(in the rows, 128 means zero)
which system made each run:
Geguz, path 1 (10 x 18):
[[ 91 182 182 136 116 203 119 127 174 135 190 141 167 104 114 152 134 122]
 [156 115 185 163 144 143 136 126 104 144 112  89 120 130  73 176  75  45]
 [125 132 183  61 133  91 185  87 137 136 149  70  92 121 101 158 139 171]
 [ 94 213  95  96 184 209 119 118 141 150 132 112  98 140 122 160 169 101]
 [179  89 175 127 169 164  96  60 131 151  43 131 126 169 141 155  97 112]
 [161 159 105  78  74 115 164  80 102 132 167  96  88 197 172 142  84 173]
 [103 140  10  93 162 116  98 110 116 103  82 107  90 128 144 124 174  75]
 [136  58 145 139 146 140 111 126 146 145  62 193 124 164 219 115 158 192]
 [193 187  72 130  43 133 117 154 108  85 157 177 154 166 162  92  76 135]
 [ 76  40  64 161  85  59  88 112 121  84 121 102 126  97 131  97 152  67]]
Foz, path 2 (10 x 18):
[[152 139 153 128 125 149 106  98 138 120 117 124 167 127 112  89 107 109]
 [114 110 126 157 108 129 120 117  91 146 162  99 106 153 114 153 116 145]
 [135 129 111 100 172  86 148 136 135 139 102 130 109 102 102 118 121 127]
 [106 137 135 114 144 171 107  89 139 136 131 108 155 140 152 103 153 130]
 [156 130 111 159 134 149 120 147  87 145 120 135 128 147 128 178  92 119]
 [133 106 114  93 119  69 146 100 144 121 131 119 139 110 142 109  95 137]
 [ 87 141  96 126 139 152 131 148 113 130 139 106 110 142 157 118 186 119]
 [173 116 133 133 145 142 109 142 131 119  74 174 155 113 135 168 117 125]
 [119 132 131 128  78 119 142 113 145 131 182 135 144 143 168 102  87 145]
 [121 116  98 144 119 104 138 176  90  98 120 108  97 119 108 128 170  87]]
digi, path 3 (10 x 18):
[[145 142 130 130 137 117 141 168 134 117 115 149 121  96  93 151 123 104]
 [122 134 182 111 122 147 134  98 156 127 139 111 144 121 124 115 128 115]
 [132 145 134 149 135 149 136 149 103 147 136 119  95 145 104 165 119 109]
 [156 128 141  91 140 109 128  89 148 121  97 125 132 110 107 139 102 119]
 [103 151 136 118 150 157 144 112 125 159 146  98 101 160 141 121 133 129]
 [163 125 102 128 151 134 104 124 106 123  74 138 121 134 115 157 122 116]
 [123 123 129  97 118 123 133  78 148 141 141 122 131 149 169 114 107 159]
 [122 137  69 139 140 129 127 158  95 130 121 121  98 148 139 117 145 109]
 [143  88 128 108 117 115 102  99 137 105  91 147 152 117 150 131 148 161]
 [104 147 105 146 107 138 139 155 131 145 175 150 115 155 165 102 119 153]]
digi, path 4 (10 x 18):
[[115 128  75 141 117 116 100 114 117 133 140 134 116 147 131  94 120 148]
 [114  78 107 144 132  95 114 134 114 125 111 132 135 118 140 100 149 148]
 [127 125 120 140 122 121 126 156 118 130 146 149 159 119 139 102 138 182]
 [109 123 107 161 113 128  99 144 127 120 150 138 162 106 117 107 125 113]
 [116  83 158 150 116 103 143 151 119 127 143 121 152 102 130 137 129 134]
 [129 160 135 123 129 122 149 166 129 121 158 135 155  93 102 127 130 135]
 [108 128 157 140 136 154 116 122 144 127 134 116 152 102 109 137 131  87]
 [143 119 174 136 133 132 160 144 115 146 135 118 129 128 125 172 102 122]
 [145 177 123  90 138 127 142 115 137 120 137 110 130 111 102 138 107 104]
 [101 123 144 117 158 158 127  96 138 143 113  96 108 137 134 152 148  98]]
suv, path 5 (10 x 18):
[[167 155 160 127 137 126 175 166  93 157 136 125  85 151  98 176 108 161]
 [125 167 138  65 130 126 122  48 173 116 126  98 102 126  94 107 120 106]
 [ 95 111 133 154 165 183 122 115  90 175 123  88  91 184 156 162 157 130]
 [215 164 111  78 152 112 135 119 121 128  73 164 111 145 119 144  92 171]
 [ 78 141  78 102 109 143  99  51 154 129 160 101 119 165 183  82 126 112]
 [144  91  71 158 168 130 119 184  62 138  63 139 101 152 156 162 166 126]
 [169 139 120  79 102 105 112 101 181 100 106 198 171 114 162  79 112 195]
 [ 66 140  54 190  94 160  94 157 116 121 176 121 133 147 166  92 136  59]
 [179  36 139 156 125  60 123 178  94  98  50 164 141  90 116 151 149 148]
 [ 90 171 149 113  79 121 145 149 194 120 217 171 168 102 146  47 128 183]]
duta, path 6 (10 x 18):
[[156 160 136 157 151 200 140 205  87 136 114 145 176 131 161 186 140 102]
 [153 110 127 114  57 108 106  72 152  88 147 137 176 100 136 180  63 108]
 [ 75 129 117 112 103 102 205 172 126 124 180  91  78 134 178 144 163 107]
 [172 140 142 104 140 151 110 157 144  70  49 168 138  92 114 152 195 101]
 [ 95 135 174 151  72 181 104  82 188 144 183 166 120 160 157 145  99 156]
 [170 140 121 154  84  94 170 184  79 103 131 111  66 159  99 110 109  70]
 [121  98 152  67 119  89 113  65 164  88  96 115 121  97 106 104 197 179]
 [ 80 184 125 167 167 199 118 172 150 181 157 172  75 161 119 120 148 141]
 [208  93 170 160 116 116  97  98 113 112  69 132 150 143  92  94  60  79]
 [ 87 122 120  96  99  89 156  86 103 151 201  68 109 151 134 118 138 222]]
rurum, path 7 (10 x 18):
[[109 145  92 144 187 164  71 112 130 169 103 157  94 139  86 150 142 160]
 [154 130 133 134 174 145 116  93 131 180 108 136 156 164 153  86  49 131]
 [121 129  53 122 117 105 114 104  67 135 164  78 149 150 138 107 110 157]
 [101 100  48 121 183  93 112 143 128 143  92 151 119  93 137 154 140 135]
 [124 120 137 128 166 153 135 150 148 148 115 157 195 123 202  85 126 141]
 [151 131  82 154  73 137 115 153  83  99 157 131 181 135 164 145 106 116]
 [103  64 105 132 106  53 150 148 145 111 129 141 118  81 143 157 120 112]
 [109 136 161 120 142 129 168 196 145 111 131 140 151  93 145  82 191 127]
 [162 136 163 154  79 176  96 143 123  85 120 151 173 113 114 166 142 104]
 [119  96 183 153  80  95 161 129 148 135 170 127 100 122 108 158  75 113]]
geg, path 8 (10 x 18):
[[160 149 126  70 156 102 120  66 126 126  95 100 118 147  96  43 130 160]
 [ 78 131  58 154 147 157  69 113 107 155 142 133 114 156 137  90 168 173]
 [171  96  96 151 181  97 113 138 115 165  68 171 123 141 133 110  64 137]
 [137 126 105 100 107  87 136 105 118 119 162 108 189 127 161  43 109 174]
 [ 94 101  39 169 130 112 106 188  80 121 132 134 140 110 142 138 163 118]
 [163  82 159 128 154  91 148 166 159 130  84 186 180  84 159 125  97 142]
 [123 162 138 144  69 138 152 168 111 106 209 112 190 124 148  87 117 126]
 [116  71 112 167 108 103 110 159  97  96 115 117 136  80 100 209 148  84]
 [125 129 215  94 148 109 197 160 186 138 138 153 138  83 136 139 129 152]
 [126 202 141 146  97 200 111 145 113 102 175  97 156 128  87 127 142  64]]
rurum, path 9 (10 x 18):
[[146 111 174 107 133 156 102  31 148 144 103 108 116 152 118 186  93 132]
 [111 181 109 102 143 131 170 113 116 178 176  96  62 184 134 120 101 156]
 [151 147  62  71 168 133  95  71 116 111  60 105 104 145 130 123 154 105]
 [ 92  97 118 135 150 165 107  94 138 182 128 152 117 176 202 143 134 206]
 [180 173  43 119 123 119 134 157 108 126 115 168 122 170 177  87  73 119]
 [ 94  44  72 127  94  83  86  81 127  96 110 117 145 127 183  92 158 136]
 [111 108  97 173 143 116 148 238 113 143 128 199 114 123 163 116 165 182]
 [177 121 128 136  90 118  93 140 165  68  95 188 207  89 142  62 106  91]
 [ 73  54 157 214  53 111 121 167  97 117 196 109 142 120 127 128 146 125]
 [178 134 150 128 140  58 171 222 127 101  98 168 122  57  45 131 122 112]]
Foz, path 10 (10 x 18):
[[152 130 182 139 159 136 150 161 108 132 102 106 139 132 102  72 145 107]
 [127 139 135 127 115 145  89  91 117 126 156 117 159 112  84 160 131 176]
 [ 95 129 121 150 160 119 141 131 145 172 145 125  89 127 109 135  79  91]
 [155 118 163  95 159 120 147 105 101 125  95  73 152 131 123  99 143 124]
 [111 163  87 113 137 161 104 100 117 147 156 121 129 135 126 181 128 164]
 [138 118 110 127 158 117 138 119 142 146  98 130 113 131 148 133  73  64]
 [146 114 131  94 113 122 149 105  94 118 124  88 146 159 177 113 148 159]
 [123 161  49 117 131 133 113 150 121 120 127 158 109 121 137 168 137 130]
 [134  85 138 133 123 120 125 116 163 120  90 156 140 131 185 104 112  95]
 [147 137 123 136  86 133 148 170  86 111 153 129 139 154 161 119 150 168]]
suv, path 11 (10 x 18):
[[109  53 167 144 137 108 119  99 132 136 105 107 138 115 131 132 132 121]
 [141 172 142 123 135 133 170 182 109 146 167 136 140 129 126 126 123 173]
 [125 145 115 110 127 132  94  79 152 106 120 112 135  97  82 135 113  65]
 [103  73 169 152 141 134 154 130 103 170 138 100 119 155 171 159 129 155]
 [177 203 109  77 141 117 156 155 126 114 123 141 124 112  97 130 117 137]
 [ 79 103 129 123 122 159  86  47 161 125 132  95 133 135 149 130 139  91]
 [157 118 126 151 153 133 167 192  73 161 108 141 103 163 160 172 124 157]
 [162 172 108  57 102 103 117  79 174  81 117 144 139 108 116  92 116 129]
 [ 50  94 102 178 125 173 101 125 115 151 150 103 108 162 177 137 166  98]
 [216 117 137 124 146  94 149 189 103 116  58 188 127 120 119 149 119 161]]
geg, path 12 (10 x 18):
[[146 129 111 110  78 108 140 137  98  91 145 113 130 118 130 180 143 144]
 [ 92 126 126 115 126 118 143 142 182 113 130 156 103  95 138 140 148  93]
 [148 132 184 141 126 173 142 152 120 123 109 125 136 151 144 115 146 100]
 [150 132 143 133  73 134 107 106 120 108 147 137 116 140 101 167 115 156]
 [ 89 122 127 123 125  98 145 121 157 130 145 115  72 120 105 119 127  96]
 [138 131 164 119 162 154 128 135 118 127  89 111 124 134 112 107 179 124]
 [134 150 135 141 116 164  91 106 139 144 143 161 128 147 112 141 110 172]
 [117 118 112 139 130 104 130 103 123 148 141 103  96 143 108 114  80  94]
 [128 111 125  93 161 109 138 114 104 125 100  95 128 122 125 112 171 156]
 [119 165  97 127 151 162 104 142 147 144 132 172 135 127 136 123 135 159]]
Geguz, path 13 (10 x 18):
[[135  99 198 140 136  98 179 128 137 179 156 127 127 136 133 128  55 156]
 [129 199  98  81 146 130 150 133  95 112 162  61 161 104  94 116 141 108]
 [ 80  77 140 134 187 155  96  90 146 163  97 119 140 103 137 197 150 125]
 [187 170 166 106 143 147 187 146 131 164 128 153 125 167 168 142  59 147]
 [135 152  87  76 102 130 106  59 109  82 126  57 162 124 130 124 135  74]
 [ 84  61 106 144 150 126 139 136 117 159 102 134  72 149 187 207 157 143]
 [206 191 119  72 129 124 157 158 160 103  86 192 128 136 159  90 112 139]
 [ 95  98 109 147  54 164  66  69 125  79 145  96 161 149 172 104 158  86]
 [143  72 100 178 113  76 152 202  85 135 104 169  57 142 131 188 120 140]
 [137 171 129  67 104  83 144 135 200  79 131 170 136  86 116  25 155 148]]
duta, path 14 (10 x 18):
[[121 129 148 145 126 149 126 140 114 122 115 118  84 152 112 113 171 113]
 [154 128 150 125 124 127 108 104 141 131 106 155 109 136  96 132 118 161]
 [110 153 124 129 126 132 132 113 133 147 158 111 104 152 118  84 108 123]
 [141  99 121 137 150 116 113 124  94 128  89 104 113 137 103 120 147 121]
 [126 136 124 108 155 128 120 105 144 157 128 147 137 125 130 129 112 184]
 [125 149 100 148 146 143 122 138 112 144 134 116 137 141 132  96 104  87]
 [139  73 126 128 133 105 117 107  99 126 100 109 146 126 142 146 129 145]
 [118 163  95 106 145 124 146 149 135 143 155 148 140 116 147 133 122 163]
 [122 118 113 147 134 144 108 134 130 114 110 125 157 117 141 109 130  65]
 [131  85 151 139 106 119 137 130 109 133 136 132 140 134 159 168 127 177]]

runs to name:
path 15 (2 x 18):
[[129 153  77 140 161 161  93 146 149 147 108 194 146 142 170  83 120 144]
 [163  86 108 163 100 111 111 119  93 131 120 132 165 163 174  94  67 122]]
 => geg
path 16 (2 x 18):
[[ 96 128 143 137 119 135 132 132 117 127 159  94 116 113  95 164 151 113]
 [148 141 162 109 162 133 151 133 140 139 103 128 118 112 103 160 118 112]]
 => rurum
path 17 (2 x 18):
[[147  98 120 105 161  87 177 153  76 152 109  98 124 138 161 149 137 176]
 [114 181  59  76 151 136 113 120 157 113 131 143 172  91 152 125 141 125]]
 => Foz
path 18 (2 x 18):
[[144 140  88 139  80 114 123 160 103 100 148 152 104 127 110 184 131 145]
 [ 96 117 126 120 133  98 131 126 188 116 116 154 101 102 124  81 137  91]]
 => Geguz
path 19 (2 x 18):
[[140 101 162 136 124 107 174 109  86 149 140  53 115 169 144 106  81  82]
 [149 146  84  67 151 106 128 111  83 106 104  91 123 114 101 168 182 178]]
 => duta
path 20 (2 x 18):
[[151 126 142 138  84 119 137 140 140 115 144 156 142 132 146 122  92 129]
 [111 118 121 137  89 100 139 150 121  99 150 117 107 122 117 108 156 118]]
 => Foz
path 21 (2 x 18):
[[100  78 179 158 129  91 148 138 136 129 139  91 136  98  97  92 117  76]
 [136 138 176 127 145 138 147 166  91 128 137 106 151 101  80 153 182 180]]
 => geg
path 22 (2 x 18):
[[181  50 164 180 123  93 128 166  95 127  73 161 140 140 140 112 108 146]
 [126 177 111 102  70  99 130 114 125 110 207 116 152 116  95  80 113 194]]
 => digi
path 23 (2 x 18):
[[152 148  87  43 149 114 110  74 135 101  95 121 164 101 137 132 157 182]
 [ 72 140  69 147 155 186 106 124 149 168 142 152 135 150 206 148 115 111]]
 => suv
path 24 (2 x 18):
[[100 123 136 144  96 130 107 134 183 112 138 182 103 104 117 140 137 118]
 [145 112 186 161 118 135 152 160 122 125 119 122 116 146 127  88 130  92]]
 => rurum
path 25 (2 x 18):
[[140 127 140 152 176 142 148 149  99 171 122 103 151 140 134 122  83  92]
 [157 133 120  89 130 119 127  88  89 117 124  77 166 116 113 171 119 139]]
 => digi
path 26 (2 x 18):
[[107 109 119 106 115  86 156 133 160 125 131 151  79 115 139 157 138 153]
 [135 165 140 121 138 152 137 156 146 110 111 137 123 130 130  72 154  81]]
 => geg
path 27 (2 x 18):
[[126 158 122 106 154  98 162 165 174 142 152 174 155  55 110 186  75 138]
 [ 84 123 177 120 112 150 156 110 155 112 159  66 160 116 155  92 140  39]]
 => Foz
path 28 (2 x 18):
[[ 90  88 142 140 157 110 137 134 119 170 136 129  95 134 124 141 156 199]
 [155 207 109 110 164 157 121 142 142 142 130 162 148 124 104  93 100 140]]
 => Geguz
path 29 (2 x 18):
[[126 123 138 128 115 128 105 104 158 124 128 154 126 103  99 174 110 137]
 [114 142 152 132 129 133 159 134 138 146 151 109 101 148 136 102 109  93]]
 => Geguz
path 30 (2 x 18):
[[115 132 176 108 155 123 173  98 156 186 168 112 146 151 170  88  70 167]
 [150 174  69 112 159 157 119 133  51 124 130  63 179 128 113 148 134  99]]
 => Geguz
path 31 (2 x 18):
[[101 106  73 176  62 106 110 137 106 113 175 119 130 161 168  60 104 106]
 [137  55 111 135 122  49 144 189 100  98  89 151 123  94 135 112 184 172]]
 => duta
path 32 (2 x 18):
[[ 93 178  90 131 135 146 124 162 132 127 170 134 140 105 114 118 150 128]
 [129  85 166 161 162 136 104 128 137 141  91 140 157 107 110 126 116 102]]
 => Geguz
path 33 (2 x 18):
[[ 80  88 124 152 163  92 117 125 126 161 117 128  48 136  79 105 166 165]
 [175 131 153 137 178 126 104 138 125 151  85 170 155 127  94  61 116 188]]
 => digi
path 34 (2 x 18):
[[177 135 175 111  86 164 164 135 120  94 109 113 148 161 198 140 133  88]
 [128 123 122 103  40 102 144 112 138  87 162 132  81 139 141 178 142 154]]
 => rurum
path 35 (2 x 18):
[[116 167  94 132 102 135 111 128 137 109 160 126 134 124 112  87 117  90]
 [102  60 159 152 124 112 127 130 121 124 109 109 114 118 127 152 162 119]]
 => digi
path 36 (2 x 18):
[[105 177  90  97 128 178 121  97  93 122 155  64 135 157 147 137 168 111]
 [144  84 104 128 171 127 102 106 125 148  53 155 103 134 143 200 115 125]]
 => Geguz
path 37 (2 x 18):
[[111 141  85 162 157 133 117 174 143 155 142 179 152 106 140 128  84 114]
 [145  75 160 143 111 104 140 133 108 114 124 103 195 116 159 104 108 106]]
 => duta
